In the data rows, zero lies at 4.5, halfway between 4 and 5.
Some points:
[7 4 3 3 6 3 3 7 5]
[9 5 6 2 2 6 2 6 1]
[7 2 4 6 1 6 7 4 5]
[7 2 4 6 2 6 6 4 5]
[9 5 6 2 1 6 2 5 1]
[8 5 5 4 0 6 2 2 2]
[7 6 4 4 1 6 2 1 3]
[6 4 4 5 1 5 7 4 4]
[7 6 4 4 2 6 2 1 4]
[8 5 6 3 0 7 2 3 1]
[6 5 3 3 5 4 3 4 5]
[8 2 4 6 5 7 5 5 5]
[6 6 3 4 3 5 2 1 4]
[7 2 4 7 3 7 6 5 5]
[6 3 3 5 1 5 7 4 4]
[6 5 3 3 6 3 3 5 5]
[6 4 4 4 1 4 7 4 4]
[9 5 6 3 0 6 2 4 1]
[9 5 6 3 0 6 2 5 1]
[7 2 4 7 4 7 5 5 5]
[8 5 6 2 5 6 2 6 3]
[7 2 4 7 3 6 6 4 5]
[8 5 6 3 5 6 2 6 3]
[7 3 3 4 7 3 3 8 5]
[7 6 3 4 2 5 2 1 4]
[6 6 4 2 1 4 6 4 4]
[6 6 3 4 4 4 2 2 5]
[8 5 5 4 0 7 2 2 2]
[8 5 6 2 3 6 2 6 2]
Along one direction, these points spread out more than along any other. How far along it is each point below, from 0 to 99? 50 is the average, and the first point above lies past it.
[8 3 5 5 6 7 3 6 5] --> 62
[8 5 6 2 4 6 2 6 2] --> 39
[8 3 4 5 6 7 4 6 5] --> 66
[8 4 5 4 6 7 3 6 4] --> 56
[8 4 5 3 6 7 2 6 4] --> 52
[6 5 4 3 1 4 6 4 4] --> 54
[6 4 3 3 6 3 3 6 5] --> 64
[6 6 3 3 5 4 2 2 5] --> 51
[8 5 6 4 0 7 2 3 1] --> 28
[8 3 4 6 6 7 4 5 5] --> 67
[8 6 4 4 1 6 2 1 3] --> 34
